Each named move below is a turn or a mirror, shown by a few rows before and after it. Which moves, in which order, take the first row of each later pair to the second? The first pair is answered.
move F:
[  7  14 -16  11  27  -4  -2  -8 -14  -7   0  14  12  25   9  11 -17   5
   2 -12 -14 -12] |-> [ 10 -18  16  20  -3  23   1  10  13 -23  15   3   1   6 -10  -1  13   6
   7 -18  11  -8]
[ -2  15 -14  15  12  -5  -9   4  -5 -34   7  12  -4  10   3 -19   6  -9
   5 -10  42   7] |-> [  2  20 -19  13  18 -15  -8  -1  -7 -30  -5  14  -4  13   5 -19  -2  -5
   8 -10  34  10]
[ -6  -2   7  -6  -8  18 -13  -3  25  11   5  -3 -11  -5  18 -24  39 -19
 -24  -9  22   7] |-> [  0  27 -12 -19  17 -11 -17 -20  -1  31  -7  13  -4  10  38 -10  11 -10
 -30   1  -2   9]
move K:
[ 11  -3   0 -14   6  -2  -7  31  12  11 -26 -10  -8 -10  14 -21  -9 -22
  -4 -18   8   5] |-> [ 11  -7   8 -13   2 -15   1  19  -3  14 -34  -8 -12 -21   1 -26 -10 -17
 -14 -16  -7   0]
[  1   4  -2  -4  10  -9   0 -12 -18  16   8  11  -7  -3  12  12 -17   5
  -8   0 -17   6] |-> [  2   7 -19   0  16   6  -7   0  -1  11  15  15  -1   8  27  10 -15   3
   0  -9  -3   3]
[ 10   8  -9  21  20  26 -15  12  19  -7  31   7   2  37  19  17   6   9
  20 -25  15 -13] |-> [ 12  -3  24  16   3 -23   1 -27 -38   4   5  -4  -8   7 -32  23  -8  16
 -10   3 -41 -11]
[ -8   1 -21  -3   5   2   6  14 -10 -18 -20   1   1  -2  -1   3   1   3
 -10 -18  22   6] |-> [ -8  -6 -12  -3   6  -8  11   8 -21 -20 -26   5  -1  -6  -8   7  -3  -2
 -16 -11   6  10]
move J:
[ 13  -1  34  35  10   8   4 -17  20  -1  32   2 -11  11 -13  32  28  19
  25 -15   0  -8] |-> [ 18  -3  34  15   0 -24  14 -43   7  36   8   3  -8 -12  -6  29   8   8
   6  16 -34  -6]
[ -7  -8  14   3   3   5   1 -16   2   5  21  -2  -3  -2 -15   7   3  11
  -5   3 -18  -3] |-> [ -9  -4  10  -3   8  -2   4 -12 -10   6   6  -1  -5 -12 -14  -6  -3   2
  -8   8 -17   0]
[  4   8  -3 -13 -10  12   0  -4  28  22  -8  16   7   3  26  -7   6 -10
   1   9  -4  -4] |-> [ -1  -2 -19 -18  -4   1   5  -5  21  16 -19   9   3  -7  20 -11  -8 -13
  -3  11   8  -2]
move C:
[ 19  11   7  15 -19 -13   7 -10  18  13  -7   7  23   4  28  13  -1 -12
  -5   5   8  11] |-> [ 17   4  17  17 -24 -11   9  -8  19   7  -3   6  25   1  20  13   6  -6
  -2   6   5  11]
[ 17   4  20  23  -1  21 -16   2  26 -20  53   9  11  49  25  49  17  26
  29  -2 -11  -9] |-> [ 15  23  -6   9  18  18 -24   5  25  -3  41  14  14  54  43  44   2  14
  25  -2 -12  -7]
[ -5   7  21   6  10  13   1  -4  13 -40  13   1 -42  -4  -2 -18  15  15
   3  -1 -19 -10] |-> [ -7  22   5   2  27   9  -6  -7  -1 -32  11   9 -31   7   1  -9   2  18
   1  -4 -27  -9]
[  5  -3  31  11  -8 -10  15   6 -17 -17  10  -3  -4   7 -47   8   4  14
   1   1 -19  -9] |-> [ 11  16  -9  -5  18 -19   8  -3 -28  -3  -6   8   4  23 -21  14 -19  16
   3   6 -23 -12]
Then:
(2 to 3 moves a pair)
[ -6 -21  13  11 -34  23   1  16  26   8  13 -22 -10 -34   9 -22  16 -28
   4  10  23   3] |-> [-20   9 -28  -4  28 -14   3  23 -36 -19 -28 -21  -8 -16  -7 -15 -18 -21
  -7   4  21  -2]  K, F, J
[-11  -5  -7 -10 -13  20   0  22  15  -5 -20  -8   2 -19   8 -16   2 -13
  -7  -9  24  -1] |-> [-12  21 -20  -9  24 -16  -6   1 -26  -1 -23   2   4   0  -3  -1 -25  -3
  -9  -3  -8  -2]  K, J, F
[-13  18 -32  25  46  22  -7  29  -4 -52  -8  13  -8  34  -5   5   0  13
  26  -7  11  15] |-> [  5 -19  36  30 -33  44   2  -6  47  -7  30   7 -11  -6  -4   0  32   7
  18  19 -20  25]  J, J, F
[-18 -19 -10  10 -17   9  10  16 -11 -11  13  19 -35 -29  -1  10  26  -4
   3  -5  39 -10] |-> [-25  -1 -24   5   9  -4   5  10 -45 -19  11  21 -36 -14  -7  17  10   5
   5  -5  26 -12]  K, F, J
[ -4 -19  39  16 -24  -8 -12 -24 -29   1   5 -23 -16  -8 -43   9  14   4
  -7  34 -24   4] |-> [-17 -12   5  18  -4  37 -23  26   5 -36  16 -21 -18  20 -20  -4  25   0
  19   9  42  -4]  J, J, K
[ -9 -25 -16 -21 -14  20  -9  15  47  -5 -13 -21  -5 -36   8 -31   2  -7
  -4  17   9  15] |-> [-19 -16 -34 -19  20   9 -13  23  17 -41 -24 -20 -11 -21 -14 -29 -13  -7
  -8   8  15   6]  K, F, J
[  5   0  12  22 -18  13 -11  41   7   5  13  12  -7   0   8 -37   9  -3
   1   7  34   1] |-> [ -1  21 -15   9  22 -22 -10  34 -34  -2  -8  15  -3  16   4 -29 -17   6
  -4   3  10   8]  F, K, J
[-10   6 -10 -33 -21 -22   9   1 -24  20 -49  -8  -2 -36   6 -18 -18 -22
 -21  33   6   8] |-> [ 18   7  28   8 -41  22 -16 -23  35  30  37  12  10   6  24  11  12   5
  19  11 -19  -8]  J, J, J
[-23 -39  43  18 -25 -11  -5  10 -17 -47 -24 -33 -13 -17 -54 -15  26   1
  -2  10   0 -19] |-> [ -8 -30  39  36 -26  29 -20  24  30 -47  18 -18   4   9 -20  -3  37   4
  24  -6  18 -23]  J, K
[  7  15 -13 -10  11  23  -8  -4  18  28  10  10  16  21  38  -5   3  -9
  10  -1   5  13] |-> [  0 -17  36   2 -27  13   9 -14  12  11   1 -11  -4 -23 -15 -11  23  -7
 -11   5  -2  15]  K, F
[ -9  -4   2   6   6  15  -5  20  14 -26   2   5  -3  16  -3  -6  19   0
  13 -17  27  -4] |-> [  4  13   3   0  18 -24  -3 -17 -18   2  -5  12   3  23  -5  14  -9   8
   2   5 -29  -7]  F, J, K
[-17  -6 -25 -24  12 -16  13  10 -22   0 -53  -6   2 -29 -11 -20  -9 -11
 -19   8  26   6] |-> [-16  11 -42 -21  22  15  -4  28   1   0 -33  -3  11  -6  15 -11  -3 -10
   2  -5  50   6]  C, F, K
[  3  14 -19 -10   0   9   0  -5   2  23  -2  14   8  11  23   6 -12  -8
  10   4  -9   0] |-> [ -8  11 -30  -7  14   9  -3   8   1   2  -9  10   1  14  15  -6  -4 -10
  14  -9  11  -4]  J, J
